In the data rows, the value 50 means zero.
Here are some points:
45 29 33 38 47 40 38 64
62 33 53 36 53 36 47 54
49 40 60 45 55 22 36 55
52 56 54 54 49 88 44 46
48 59 38 56 45 46 55 43
41 71 18 59 54 64 66 39
57 57 56 43 45 54 40 42
39 58 33 62 53 74 56 43
59 45 54 45 42 55 55 49
45 61 56 58 31 62 55 33
59 40 53 37 39 46 31 56
53 56 56 44 53 40 45 54
48 53 51 64 39 48 51 37
63 59 50 49 50 58 46 47
35 59 48 59 47 57 53 45
64 59 65 51 62 43 51 44
49 79 36 63 45 65 43 36
41 57 51 71 54 63 49 31
50 46 45 45 61 46 56 44
54 56 49 49 63 53 48 46
44 32 41 48 52 37 41 64
42 61 46 56 55 59 68 41
57 22 57 40 67 37 36 63
52 31 50 46 49 41 51 60
97 74 49 50 50 64 66 33
56 65 55 66 59 46 58 45
66 54 58 39 59 54 45 55
43 53 51 35 64 46 52 57
48 36 63 45 54 37 51 58
48 26 49 52 49 42 55 48
58 37 59 35 43 37 47 60
48 28 58 46 51 37 43 63
40 58 42 56 57 76 58 57
65 71 60 66 49 56 68 29
53 38 58 51 50 38 42 70
43 78 41 60 50 71 65 27
47  0 41 64 48 53 45 46
45 37 45 38 54 40 43 77
54 36 54 50 43 33 44 38
46 32 60 43 54 47 53 62
55 49 59 48 51 34 40 59
58 26 64 38 48 44 47 51
64 68 56 52 80 42 57 29
57 36 55 47 45 35 50 60
47 43 41 55 49 41 42 69
40 58 40 52 44 62 64 48
49 34 50 37 29 43 37 60
48 61 51 55 42 45 55 50
56 48 45 44 53 44 44 62
48 60 48 61 54 54 50 49
Then 10 other points, each followed by its number:
46 41 45 42 81 41 40 48 0
42 58 43 51 55 55 54 45 1
43 64 50 43 58 45 52 68 2
44 51 45 58 68 68 27 51 3
63 29 72 42 49 14 45 56 4
54 41 55 45 63 33 55 55 5
40 50 47 56 54 46 37 45 6
36 65 44 54 44 61 45 39 7
47 45 49 60 53 58 59 55 8
59  9 52 45 48 34 44 64 9
Which two of these numbered points are nearest to each point below, looking only along the 2 directions in which the first points spread most? Their numbers follow each, nearest first.
28 63 52 63 57 62 46 39 > 7 1
68 31 62 38 51 22 41 72 > 4 9
59 11 43 41 48 31 48 66 > 9 4
40 58 48 52 46 58 49 41 > 1 7
45 33 41  1 47 39 42 62 > 9 5
49 24 57 41 44 45 47 74 > 9 0
51 54 36 52 62 57 56 43 > 1 3
41 44 36 61 55 60 50 48 > 3 8
46 61 59 55 50 55 54 44 > 1 8
49 60 53 70 49 62 36 45 > 1 7
36 75 33 60 46 64 66 38 > 7 1
59 37 64 52 49 36 50 51 > 5 0
40 62 22 59 57 65 48 44 > 7 1
41 45 16 33 51 55 48 54 > 3 8
43 52 52 49 45 53 52 67 > 6 8
43 54 45 55 53 78 53 46 > 7 1
49 44 61 39 54 16 37 69 > 4 9
38 69 39 54 53 71 54 40 > 7 1
39 77 41 58 47 86 66 39 > 7 1
53 58 71 33 41 31 47 58 > 5 0
 6 36 65 30 48 25 44 58 > 9 0
59 59 54 49 51 57 65 80 > 2 6
48 39 39 49 52 51 47 59 > 6 8
36 69 44 52 53 69 62 40 > 7 1
51 68 38 59 51 77 66 50 > 7 1
46 46 54 44 48 48 51 75 > 0 6
33 62 46 58 57 67 49 34 > 7 1
43 41 50 35 45 41 47 50 > 0 5
35 43 39 51 61 66 54 39 > 3 7
40 53 45 63 47 65 37 53 > 3 8
50 45 85 41 44 40 49 51 > 5 0
54 63 48 51 50 56 57 43 > 1 7
48 58 39 63 44 62 53 42 > 7 1
39 47 36 54 47 53 57 44 > 3 8
42 81 37 62 49 56 47 44 > 7 1
43 60 48 68 42 60 56 31 > 7 1
43 56 44 61 51 57 40 61 > 3 8
39 38 50 61 49 44 54 61 > 6 8
62 48 54 38 56 44 37 64 > 5 0
